In the rows, 128 means zero.
One turn or mirror swaps these rows in pairs. Which row does each one swap with?
The rows were stretched afterwards, more along some directions than others.
nula: [123 125 145 164 148 112  96 101 111 109 137 119 122 119 144  84 126 125
 149 160 110  82 124 150 132 149 106]
Rudab: [144 160 150 159 109 138 119 118 141 122 169 131 120 173 131 106 101 141
 143 146 106 138 126 138 115 102 129]
gedi: [146 115 152 157 109 140 118 106 122 111 146 136 120 107 119 115 116  95
 135 118 137 135 131 137 102 118 121]
ronog: [103 118 174 159 144 119 142 102 131 101 141 123 104 161 159 118 134 135
 162 138 135 131 129 128 153 118 142]
difug: [122 140 145 158 116 129 118 119 123 128 163 127  73 177 187  91 126 171
 144 122 106 158 109 157 112 103 142]
lako: [135 144 139 142 112 132 107 107 151 133 149 164 102 151 136 117 117 171
 135 124 108 156 110 160 158  99 127]
kifup: [ 83 135 149 137 159 149  69 126  96 131 113 168  72 134 144 123 133 132
 135 104  99 118 122 141 163 136  94]
Sivi: [113 111 130 169 108 108 132 101 112 129 143 145 134 133 131 119 150 161
 126 110 140 157 145 158 163 106 126]
biz: [130 126 114 127 133 112 103 162 126 154 159 103 121 137 129 125 164 163
 138 147 119 163 123 136 134 134 160]
sapiz: [107 131 150 168 140 150 124  93 117 108 145 101 100 137 151 122 137 157
 132 125 112 123 123 159 121 152  89]
leme: [131 112 129 120 141 112 105 133 103 133 133 107 112 129 159 103 132 139
 119 151 123 146 136 148 135 132 153]
poge: [152 163 127 161 147 147 118 123 114 122 140 155 100 134 115  91 138 135
 141 153  90 113 128 129 127 119 130]
kifo: [131 142 169 138 127 142 136 107 115 109 143 128 113 112 154 116 143 112
 143  98  89 133 130 151 139 123  93]
fabov: [ 94 123 135 144 180 143  59 138  96 125 121 153  73 136 150 107 157 142
 129 111  96 117 126 164 152 138 109]
mag: [119 147 173 169 135 124 113 111 135 111 144 131 109  98 141  70 134 124
 117 139 129 126 125 158 127 130 108]
Bov: [116 142 130 137 132 120 105 152  86 123 147 118  92 149 125 119 183 126
 121 190  78 148 158 149 122 157 135]
govo: [143 117 151 138 145 110  89 132 107 148 137 145  97 101 166 119 148 148
 145  77 123 141 137 147 144 133 107]
kas: [132 123 156 134 126  94 127 107 137 129 139 105  88 137 148 109 115 133
 111 124 137 104 121 148 136 116 170]
Ved: [122 141 125 159 160 128 106 142 142 114 124 134 101 134 130 128 160 113
 144 154 105 127 124 147 118 142 135]
Matuz: [128 166 153 187 134 106 108 149 112 123 168 154 106 125 126 109 164 136
 109 180 116 128 149 135 120 157 138]
pep: [ 90 150 153 137 166 155 107 147 101 129 142 145  72 141 147 111 126 181
 144 130 139 120 117 120 160 133  96]
muko: [115 106 138 138 103 122 123 103 136 148 157 113 139 145 176 115 117 163
 141  94 133 152 133 158 141 115 124]
fimi: [125 175 151 183 129 119 114 140 115 119 167 146 105 128 122 109 164 121
 100 174 112 122 153 135 114 146 122]
votun: [ 96 120 146 141 156 153  79 132  89 118 110 165  69 141 140 121 150 136
 133 104  90 134 121 152 160 122  97]
fiton: [145 142 136 162 120 131 135 101 135 103 180 115  90 171 180  99 148 160
 128 137 103 147 109 169 115 110 146]
daniz: [111  91 142 133 133 131 140 109 147 103 154 147 131 134 126 101 140 113
 119 158 143 145 129 147 113 116 148]
Luzom: [102 141 131 164 129 159 131 100 114 114 148 112  82 136 143 132 139 163
 130 130 120 133 123 146 127 151  94]
guvig: [115  99 126 143 154 125 125 128 108 100 102 158 117 111 117 118 126 142
 157 143 134 114 121 122 156 161 103]
Torig: [134 105 137 134 151 137  95 126 120 126 150 102 139 113 163 110 143 112
 135 124 143 125 135 181 126 142 114]
Suf: [110 141 118 100 147 147 103 136  95 121 122 122  99 125 131 141 165 118
 126 111 103 118 146 148 122 141 110]
nuli: [105 134 160 160 127 159 131  78 120 112 151 106  86 136 156 124 135 144
 125 125 106 133 113 160 126 144  93]
Podi: [ 94 141 157 127  96 152 129 119 142 128 157 120 106 144 142 110 139 159
 138 113 129 168 104 170 134 101 120]
nikuz: [138 105 144 142 125 130 132 120 118 113 137 114 108 126  98 123 137 113
 123 143 142 140 144 134 116 144 155]
dugo: [115 118 139 161 116  91 119 110 111 119 145 151 124 134 152 123 162 160
 115 135 138 138 140 151 164 117 136]
dus: [118 110 147 138 150 144  93 112 125 110 113 162  91 130 164 116 135 152
 139  81 108 127 126 169 138 143  64]
ker: [150 122 151 138 137  84 107 109 134 115 138 111  77 134 141  93 134 143
 116 131 123 108 117 159 132 122 160]
fav: [ 97 150 167 142 114 160 115 116 136 130 158 117  93 151 148 111 157 145
 133 117 126 176 132 178 126  99 119]
San: [ 97 135 143 159 123 156 120 111 102 116 155 111  71 133 158 123 139 150
 142 133 105 140 119 153 116 157  98]
Zumo: [124 116 148 131 132  88 109 121 119 132 136 116  67 129 145 103 123 155
 113 119 142 117 125 150 134 125 148]
Zefaf: [ 76 145 143 139 145 141  88 127  98 116 119 146  66 133 149 117 160 140
 122 135  99 120 127 156 162 132  98]
bikid: [160 120 126 116 124 142 127 104 120 114 142 108 104 127 113 112 147 131
 124 121 101 143 129 166 124 103 127]
nodas: [140 105 150 106 110 140 128 138 115 111 172 102 138 130 156 108 134 121
 117 115 148 164 129 168 121 124 127]
zas: [143 182 152 186 125 109 127 135 122 121 166 137 114 127 134 100 151 135
 101 191 118 107 149 126 117 159 139]
difi: [ 79 132 143 138 151 141  75 136  93 122 105 169  66 142 138 144 159 143
 129 113 101 131 141 147 173 126 103]
logab: [ 97 133 118 121 159 155 106 124 107 128 129 170  90 113 117 106 145 153
 140 131  95 132 134 112 140 138  87]
rin: [147  94 141 130 158 123 114 115 146 123 117 140 116 130 120 114 147 156
 131 124 120 151 114 141 118 121 141]
sesod: [144 130 158 138 121 115 124 124 123 118 166 141 151 120 135 116 169 129
 117 122 126 122 129 158 118 114 135]
noto: [136 139 134 153 161 148  89 121  98 128 122 168 111 132 152 165 149 159
 131 100 124 138 149 125 141 135  94]
ruz: [115 136 153 144 119 119 113 112 128 104 130 107  72 132  94 145 137 128
 124 157 110 132 152 146 114 153 123]
kef: [120 131 130 159 138 111  96 113 105 126 133 114 110 109 135  96 115 130
 142 161 128  86 129 145 127 157 121]
Sidit: [148 175 136 158 114 123 103 126 147 115 177 122 103 165 126  97 120 142
 125 179 108 127 130 145 106 106 153]
Bazon: [136 129 128 128 145 137 117 101 130 105 116 141 113 150 152 162 141 145
 133  95 111 134 123 133 147 119 121]
latik: [107 105 123 172 135  95 107 117 101 143 138 157 123 120 142 114 155 171
 132 113 140 144 150 165 156 129 132]
rivi: [111 111 137 128 115 135 103  91 148 105 118 130  92 138 118 152 117 129
 135 104 131 163 139 150 150 143 111]
kezuv: [124 128 128 164 133 140 120 117 126 118 127 160 121 109 114 118 121 164
 140 162 119 121 132 121 149 131  91]
Foz: [135 151 108 154 161 124 123 114 142 122 154 127  96 144 139 104 123 169
 116 153 124 109 105 145 120 150 124]
Tiko: [ 78 146 145 152 157 142  73 151  97 126 124 160  65 158 142 121 160 146
 141 133  90 128 122 151 168 136 128]
pelor: [132 136 145 163 114 133 130 106 131 111 165 131  78 180 180 100 143 158
 146 140  94 157 103 155 120 103 149]
rudo: [131 124 135 149 142 115  96 113 103 109 126 136 117 112 134  83 130 141
 151 147 114  94 128 147 138 161  94]
Des: [118 123 164 130 115 135 124 109 129 106 128 110  78 149  98 144 125 136
 135 114 109 155 145 146 123 143 102]
pem: [102 108 156 138 122 112 113 116 129 128 152 104  78 156 152  93 131 135
 169 155  89 157  99 140 117 154 149]
bora: [117 131 152 124 123 119 146 119 160 124 155  99 102 159 143  87 119 140
 136 134 124 135  97 133 158  86 184]
ziba: [123 158 139 139 130 121 116 146 104 115 143 105  82 152 137 101 167 123
 119 201  84 131 151 146 117 169 146]
rok: [110 159 122 137 147 127 101 153 100 120 149 106  81 155 129 113 178 127
 119 195  79 139 154 155 125 161 146]
Lukuv: [146 113 110 157 133 135 117 107 115 131 121 152 116 111 116 116 117 128
 122 144 146 110 152 143 115 168 105]
Gar: [114 132 142 134 139 141 128 140 127 105 160 129 113 131 135 117 132 123
 127 146 156 161 144 162 134 148 139]
rusap: [110 152 131 138 134 115  99 151  97 115 157  97  77 162 147 116 175 137
 128 196  84 148 144 153 132 159 152]
dab: [134 135 135 155 109 133 120 102 117 119 164 144  78 165 182  95 131 169
 138 121 110 168 112 156 118 114 121]
fazin: [108 129 135 167 117 108 113 113 118 123 143 161 131 138 132 127 163 167
 120 124 139 144 152 159 173 108 122]
Todog: [120 102 135 146 121  94 121 100 116 126 138 155 132 134 131 120 156 168
 122 110 140 151 143 168 168 121 125]
Komil: [164 123 149 148 125 120 107  96 131 135 139 144  96 135 134  90 136 132
 140 122  87 126 130 133 133 132 129]
godiz: [104 146 112 146 144 159 109 123 145 147 129 125 116 129 128  96 109 140
 147 138 132 140 122 124 105 118 128]
Zabi: [117 183 156 191 132 109 116 138 122 115 170 138  88 131 138 112 160 140
 105 183 118 118 138 145 126 149 134]
mepok: [111 132 119 170 136  97 118 122 109 126 133 156 116 144 126 141 168 179
 122 126 134 137 151 154 178 133 142]
bes: [126 150 171 130 154 143 106 137 116 120 162 137  94 133 145 112 147 139
 147 128  89 152 124 136 161 137 131]
Kiziz: [115 113 145 132 103 126 133 108 172  99 138 109  82 161 135 103 119 118
 131 145 132 165 131 141 127  91 164]

Swapped with San: fiton
Swapped with kas: rudo
Swapped with Podi: Bazon
Swapped with Bov: fimi
Swapped with poge: nikuz
Swapped with dab: nuli
Swapped with mepok: Tiko
Swapped with nula: Zumo
Swapped with logab: daniz

One turn or mirror swaps these rows in pairs. Which row does each one swap with?
The rows were stretched afterwards, more along some directions than others.
Bunuz: [104 136 130 136 101  82 132 111 135 134 114 134 142 145 175 108 142 107]
Zugal: [146 116 121 149 143 111  99 156 106 120 118  87 132 134 126 125 149  63]
Lusu: [138 146 132 124 103 137 122 103 130 156 141 122 125 125 154 124 111 135]
vum: [160 121 115 143 138 114 105 150 108 125 113  92 131 137 121 129 155  67]
mupas: [142 129 119 130 144 124 104 153 122 123 105  91 134 140 124 134 159  68]
dagin: [121 121 149 142 138 117 135 146 143  84 114 135 135 115 163 101 121  75]
dogig: [128 110 153 154 148 127 125 150 139 100 109 129 139 119 156 106  99 108]
doso: [111 146 116 107 129 129 148 122  97 107 117 102 135 123 129 135 142  74]
zega: [135 165 128 109 108 160 136 112 133 150  93 140 118 137 121 122  94 152]
Sani: [126 128 124 114 117 123 106 130 131 130 126 134 128 132 105 129 113 182]
fusa: [167  86 131 157 159 105 132 149 160 157 119 135 117 137 142 132 137 117]
Bofi: [138  95 141 163 172 101 130 155 175 143 107 125 116 130 128 136 152 121]
konop: [104 126 132  69 108 121 125 135  92  87 142 130 130 114 127 124 115 126]
sola: [111 122 139  75 108 125 116 143  98  84 137 128 134 115 119 122 102 143]
domaz: [155  93 119 138 189  71 153 150 157 136 113 108 122 124 131 132 166 118]
Nizi: [135 118 134 178 155  90 109 150 122 133 112 120 116 122 144 130 113 101]
kenar: [124 138 145  85 112 121 143 109 141 140 135 128 119 124 151 122 115 144]
Voku: [164 146 107 109 124 126 151 122 116 141 108 126 118 140 122 103 120 122]
Padak: [124  95 116  75 123 117 144 122 129 139 138 118 125 144 136 118 147 130]
Tisu: [109 150 110 158 143 117 132 125 145 129  95 114 121 135 132 119 158  72]
par: [122 135 121 122 112 119 104 122 136 143 118 127 125 139 109 130 118 179]
Gura: [119 102 118  72 119 124 138 118 124 127 139 117 130 146 141 115 143 136]
Nedup: [122 149 130 150 139 124 121 127 139 150  95 140 118 120 129 140  90 142]
pefet: [104 132 135  73 109 127 130 140  86  81 134 118 139 109 125 120 116 100]
Pezab: [134  94 102 109 163 132 149 110 134 126 155 114 138 101 163 122 152 133]
turar: [140 133 120 137 133 119 111 144 125 117 112  90 132 142 128 141 164  65]
zeto: [111 162 117 123 133 146 147 114 105 136 110  95 130 135 132 138 142  86]
zasaz: [125 147 139 122 117 132 125 114 136 150 139 111 123 128 158 131 121 128]
pag: [127 138 103 143 132 126 116 116 149 161 108 122 120 141 104 136 140 177]
Nite: [112 154 115 142 125 119 139 120 128 112 100 127 117 125 148 117 146  50]
Nef: [130 121 102 125 175 112 147 107 162 144 123 124 131 122 162 151 156 150]
bur: [139 135 101 135 132 122 111 111 144 171 101 127 119 146 104 133 135 175]
demeb: [185 107  86 123 126 117 142 133 115 136 133 144 122 108 156 131 132  86]
vibuz: [134 120 101 116 180 129 135 126 163 136 126 116 134 118 141 154 157 144]
voke: [166  97 129 176 152 113 124 140 150 156 120 133 115 135 147 129 136 107]
falog: [106 102 140  95 150 111 124 138 152 124 113 114 118 123 128 130 140 123]
vitul: [166 142 111 113 117 121 148 120 114 133 114 121 128 142 133 102 122 108]
mal: [117 171 129 138 122 149 132 120 134 151  91 142 114 130 121 137  84 149]
fot: [129  85 106  70 160 117 142 139 139 134 126 104 123 131 122 129 161 132]
lil: [134 123 132 169 155 104 119 143 128 139 109 124 120 115 134 132 101 129]
lof: [114 112 133  70 131 104 131 137 140 121 128 128 115 112 129 127 128 133]
gem: [186 102  91 137 129 109 133 144 114 125 119 140 125 110 158 126 131  65]
luk: [101 128 125 129  99  88 129 107 132 131 124 135 147 135 170 113 147 122]
mumu: [118 105 122  99 129 160 142 115 103 104 155 114 142 101 144 113 135 113]
kone: [132 154 116 144 133 149 147 106 121 156 111  89 128 140 140 133 149  95]
rupif: [121 115 128 147 106  82 124 131 140 124 125 138 146 121 171 117 146  96]
fifib: [136 115 134 174 146 100 103 151 107 128 115 108 122 122 135 123 121  91]
zafir: [179  92  83 112 129  95 138 140 117 132 122 139 137 112 151 115 142  93]
nus: [152  82 116 123 194  98 153 143 159 129 114 109 125 123 117 141 170 131]
suz: [173 123 110 115 148 105 164 122 131 147 114 115 113 131 138 114 137 111]

Swapped with voke: Gura
Swapped with fusa: Padak
Swapped with mumu: dogig
Swapped with dagin: Pezab

One turn or mirror swaps these rows in pairs. Which row does each one swap with?
The rows were stretched afterwards, more along some directions than others.
Febo: [146  85 124 163 123 147 160 145 122  90 146 156 128 151  57 113 106 134]
nidor: [116 100 196 142 142 135 105 150  87  99 106 148 112 127 133  53 111 146]
nik: [135 110 123 142 156 185 145 121  98  93 156 161 108 109  84 122  87 143]
zis: [180  90 106 161 127 148 155 165 162 104 129 120 131 161  89  78 112 131]
kasu: [108  99 129 160 126 136  95 152 112 124 116 162  76 141 114  92 114 158]
vil: [ 91 100 150 124 107 149  98 153  97 117 122 154  97 137 107  84  80 132]
fuvu: [120  92 156 125 129 149 100 132 100 117 126 192  86 102 107  84 101 149]
korep: [170 119 193 160 128 148 102 118  99 130 116 116 117 108 138  66 134 142]
Muk: [141  94 117 159 107 153 132 125 137 108 131 142 101 131  53 124 106 138]
tere: [143 108 144 165 138 140 102 124 101  84 161 125 142 129 109  97  72 157]
fetub: [180  99 146 152 159 157 135 108 161 103 142 120 141 136  82  91 109 159]
zud: [136  87 147 176  93 115  94 162  95 119 107 170  85 139 118  89 113 149]
Fer: [146  91 125 136  82 150 135 146 135 125 132 159 109 121  90 114 111 143]
desen: [165 127 145 159 133 188 156 115 145 138 105 121  87  98  90 120 133 128]
zige: [105  76 149 130 121 159  95 138  68  86 144 177 114 137  95  81  88 157]
Minad: [143 119 157 173 149 159 112 125  84 106 154 154 103 134 103  97  96 155]
nog: [117 104 168 138  67 135 111 183  97 128 105 145 104 154 147  71 120 135]
sobo: [151  97 103 170 107 155 171 149 132 126 111 128  97 160 118 130 116 137]
Rab: [160 116 121 150 145 173 164 139 126 102 120 166  83  91  77 104 146 130]
Tatam: [139 111 182 160  87 136  95 129 116 142  96 136  89 133 139 119 119 148]
pino: [105  92 166 130 111 147  83 133  87 134 114 151 106 129 145  99  78 152]
riro: [118 112 156 150 135 144 134 159  81 119 121 146  94 148 140  69 126 148]
dofi: [168  82 136 161 126 143  97 137 123 116 121 118 135 146 115  91  71 143]
puba: [135 124 138 133 116 166 153 149 155 128 107 126  92 106 105 105 150 138]
Nevat: [134 102 132 161 154 167 131 136 112  88 133 170  88 114  85  75 138 143]
ruf: [176  92 128 173  93 136 139 190 128 119  95 124 103 166 117  73 137 144]
rupar: [147  90 169 131  84 128 127 155 106 120 123 109 149 163 143  61 107 126]
ledi: [159 115 185 145 135 161 122 145 139 143  74 147  76 110 137  54 169 138]
lebob: [181  98 105 166 117 179 153 137 150 104 127 118 124 105  76 108 145 140]
Noze: [156  86 118 171  97 157 132 160 127  89 131 159 102 151  65  94 130 147]
bimam: [123  87 137 134 151 148 154 152 128 104 117 133 119 179 122  68 104 135]
nulek: [163  96 164 160  99 138 137 168 137 110  98 114 128 144 109  78 131 141]
feril: [114 106 126 152 146 158 135 109 103  99 137 151  93 107  84 114  96 130]
vob: [138 122 161 155 134 162  91 147  96 103 103 164  66 101  93  74 140 152]
kezor: [128 102 159 135 147 154 121 143 129 113 118 115 123 135  99  41 101 139]
vukiv: [156  94 108 146 127 166 115 152 150  99 142 155 112 121  49 104 105 152]
rar: [109 106 180 127 127 152  83 150  92 112  97 177  67 116 117  79 111 156]
kadap: [171 127 135 209 122 155 111 147 121 112 120 113  98 127 101 112 127 158]
tanof: [150 101 131 141  99 162 142 135 152 150 107 107 122 125 127 122 116 137]
Tas: [109 110 162 125 127 131 120 132 144 141  98 127 101 122 155  83 130 127]
bekov: [130  85 128 144 106 128 167 153 127 129 115 148 109 158 124  98 124 129]
Reg: [138 115 135 150 129 163 146 106 114 133 162  98 153 139 122 133  81 139]
teb: [117  91 134 129 103 143 106 168 103  95 132 196  89 134  64  85 115 148]
Dedi: [165 115 160 178 112 172 142 132  95 111 120 102 120 135 102  98  87 142]
nek: [136 117 129 128 121 169 171 151 137 111 114 133 100 131  93  90 148 129]
Pul: [147  82 127 176 142 136 122 154 107  76 131 167 112 127  71  85 100 135]

Swapped with desen: vil
Swapped with rupar: korep
Swapped with Muk: feril
Swapped with kadap: bimam

One turn or mirror swaps these rows in pairs. Which row does each one swap with?
The rows were stretched afterwards, more along some directions than others.
tizop: [150 113 172 115 148 127 105  81 108 103  61  90 116 148 133 135 173]
zag: [124 112 167 134 153 139 147 132 118 118  91 117 113 131 150 140 115]
biza: [163 180 153 160 167 133 119  73 110 141 109 112 128 158 135 151 120]
rofa: [127 115 162 138 155 139 149 136 113 125  89 118 113 129 142 134 109]
ridu: [132 201 146 145 150 136 119 129  90 118  90 140 138 144 113 121 131]
rad: [166 169 154 146 169 134 100  70  85 150 105 110 116 142 137 102  98]
gam: [150 172 156 158 156 132 165 104 129 114 131 107 133 145 150 170 134]
rog: [118 142 146 168 160 129 159 124  92 127  82 108 125 145 119 141 130]
Zedo: [148 117 174 111 150 127  99  72 100 107  61  98 114 156 127 128 173]
vel: [138 115 173 127 137 133 130 140 113 132  93 134 107 108 147 123 125]
fugid: [129 144 149 156 148 117 145 117  98 117  63  98 128 161 110 165 136]
vaf: [162 149 147 117 140 132  92 120  91 136  96 104 126 121 113  98 122]
gume: [140 188 142 175 147 111 126 105  67 155  84 118 126 128 100  99 145]
fof: [119 150 142 154 149 119 169  87 118 111  68  85 137 149 129 167 158]
lalof: [151 140 175 134 143 130 118 133 104 143  96 133 109 105 153 114 126]
mazu: [149 129 171 133 138 128 129 135 111 140  97 137 107 103 145 116 127]
tud: [140 166 158 139 142 130 105  90  70 169  83 136 110 126 111  76 111]
vazaz: [125 150 149 147 119 119 136 113  83 170  72 126 123  92 107  87 154]
gepim: [132 203 138 157 151 133 144 130 105 128 109 133 150 117 125 115 140]
zose: [120 167 153 146 136 108 138  90  97 116  49 106 135 135 122 129 178]
giko: [129 164 147 162 125 102 158 129  92 171  57 119 134  93 109 102 154]
rorem: [120 158 149 160 120 112 155 124  92 170  67 123 119  94 100 116 158]
gesu: [168 151 147 129 136 127 102 114  90 147 105 104 122 117 109 101 128]
renom: [166 184 155 153 172 135 115  58 109 132 102 104 133 158 136 140 127]
fafu: [121 154 145 161 124 114 153 127  88 167  67 111 134  88 111 100 168]
Viro: [136 155 159 136 136 130 104  81  72 168  79 126 110 125 109  78 126]
Vem: [146 122 164 123 149 125 115  91 115 100  64  81 126 136 134 133 184]
papid: [134 197 133 168 148 127 168 136 116 129 118 124 149 110 130 133 138]
Tife: [123 167 144 175 158 128 145 115  74 145  84 121 120 148 105 126 126]
kam: [128 179 154 143 135 106 120  91  89 120  54 110 133 130 119 110 180]
geme: [150 133 173 135 141 129 129 127 115 147  95 130 101 108 140 134 125]
Lup: [156 131 174 119 152 132  98  66  96 120  79 105 101 171 125 140 138]
vabas: [120 157 149 141 141 107 145  87 106 108  52  96 139 136 130 136 172]
gevev: [162 158 141 120 152 139  97 104 101 122  89  92 137 135 119 114 125]
milaf: [157 144 175 138 148 122 132 132 114 145  88 136 114 111 148 121 125]
luf: [166 158 148 151 175 136 119  86 101 139 110  97 120 140 147 125  92]
Puf: [123 150 144 156 118 111 152 125  88 167  68 122 126  88 105  95 159]
kedip: [160 155 143 165 173 127 145 106 118 123 111  86 135 124 151 137 131]
mozik: [130 152 140 168 148 118 152 114 104 133  76  97 132 153 111 168 136]
Keze: [156 148 140 148 134 118 144  83 102 143 101  70 133 133 110 139 148]

Swapped with ridu: gevev
Swapped with mozik: biza
Swapped with Puf: mazu

